500 stands for zero in the data rows.
Some points, one per row:
[343 556 453 463 632 146 478 650 592 340 594 612 667 372 587 431 295 546]
[559 416 586 403 606 379 732 508 526 522 501 343 579 389 679 356 399 681]
[476 478 457 716 517 470 498 432 333 620 516 594 603 552 444 366 641 536]
[457 480 528 556 478 653 543 255 589 645 418 544 246 507 644 365 552 517]
[550 507 568 482 391 444 485 496 188 557 498 627 509 457 550 302 465 484]
[424 620 510 609 507 375 237 478 441 351 438 586 650 409 505 426 664 351]
[773 645 670 512 421 336 544 457 526 582 515 458 459 651 548 624 527 623]
[516 296 396 557 415 528 474 508 481 372 533 522 488 354 458 513 504 324]
[452 322 766 513 368 394 538 701 418 537 645 582 586 286 576 401 597 403]
[501 489 528 436 595 460 539 358 540 316 435 353 650 424 498 773 472 585]
[586 646 354 650 546 527 332 380 543 455 414 412 521 581 339 486 600 460]
[580 504 559 483 653 517 494 645 630 642 356 455 566 361 460 425 588 429]
[544 414 628 484 305 602 342 537 530 474 503 498 514 475 366 478 410 391]
[321 421 563 557 604 488 579 579 585 473 487 522 652 684 591 549 405 572]
[554 772 380 508 612 554 507 464 480 285 399 699 625 558 442 370 473 720]
[575 571 556 548 494 454 650 602 557 606 274 501 571 701 527 427 581 506]
[551 634 703 406 362 436 516 556 454 538 514 653 531 589 701 635 811 214]
[766 416 688 503 548 465 795 471 598 334 401 400 416 901 413 354 599 739]
10 more points follow, each with its number after it:
[594 447 336 452 612 491 430 535 476 391 432 385 496 665 330 436 514 608] 0
[341 691 590 473 395 520 340 596 615 481 476 504 374 472 422 377 466 380] 1
[673 587 497 550 487 460 477 655 558 372 439 674 450 377 380 435 685 485] 2
[821 659 249 729 181 912  74 343 297 157 366 571 390 909 278 619 825  75] 3
[413 429 532 627 438 326 449 547 504 567 368 478 467 377 469 422 578 567] 4
[551 610 495 617 595 500 483 526 489 644 359 425 404 498 555 463 566 522] 5
[700 711 563 585 522 421 421 358 310 607 504 388 463 534 451 491 530 565] 6
[384 479 432 406 709 590 464 698 543 681 386 485 497 467 435 435 406 695] 7
[609 583 655 549 456 644 414 626 409 541 472 631 372 578 592 543 643 533] 8
[316 515 250 566 428 395 294 441 312 631 363 526 635 121 606 480 313 393] 9
Which of these numbered points is nearest to each point below, looking only along the 6 directions in which the first points spread most? Its number follows each.
[474 564 502 734 236 493 335 466 485 272 455 687 596 657 720 601 443 305] > 2
[519 502 638 571 543 300 451 695 591 412 562 586 466 640 564 438 530 425] > 2
[553 578 623 362 497 317 760 369 473 485 587 531 444 505 665 486 410 516] > 4
[414 462 452 639 573 426 600 518 409 536 510 599 464 426 518 327 415 454] > 4
[616 597 669 549 615 692 495 470 354 622 429 368 487 434 310 458 626 585] > 6
[923 624 746 469 519 535 433 457 716 382 456 379 587 941 375 554 700 737] > 6
Now 10 new points, numbered from 0 again:
[367 298 655 539 522 692 409 485 608 551 368 424 587 497 592 515 502 529] 0
[476 438 438 328 479 611 469 441 573 774 357 320 609 498 397 557 267 439] 1
[630 295 396 388 479 526 548 640 841 293 398 515 446 570 505 589 495 475] 2
[415 424 492 441 580 429 640 551 392 519 498 425 615 407 496 351 330 511] 3
[442 449 604 486 518 624 447 570 543 431 494 608 506 427 438 482 602 436] 4
[743 391 381 610 500 507 417 494 665 459 242 449 526 666 452 410 397 540] 5
[797 449 759 382 857 622 563 476 541 542 389 561 415 926 363 428 413 624] 6
[279 412 200 429 587 541 658 523 552 554 524 393 549 414 362 423 394 761] 7
[625 570 299 495 560 558 278 567 542 462 458 375 695 613 626 608 436 561] 8
[703 688 341 525 514 517 401 325 460 506 524 647 496 686 370 597 612 455] 9
The same question for these:
[557 591 616 384 615 681 332 320 575 757 618 312 514 356 346 649 484 690] > 1
[597 595 756 450 619 347 604 392 645 608 476 447 559 616 570 488 671 490] > 2
[375 479 342 447 505 638 506 342 537 462 514 520 535 572 364 407 539 605] > 5
[706 465 612 523 410 573 496 568 342 456 550 667 442 415 516 385 621 386] > 4
[446 305 522 530 603 394 588 520 532 454 486 573 552 363 436 517 422 709] > 3
[436 564 432 466 461 439 487 614 414 441 442 649 556 579 321 427 640 170] > 4
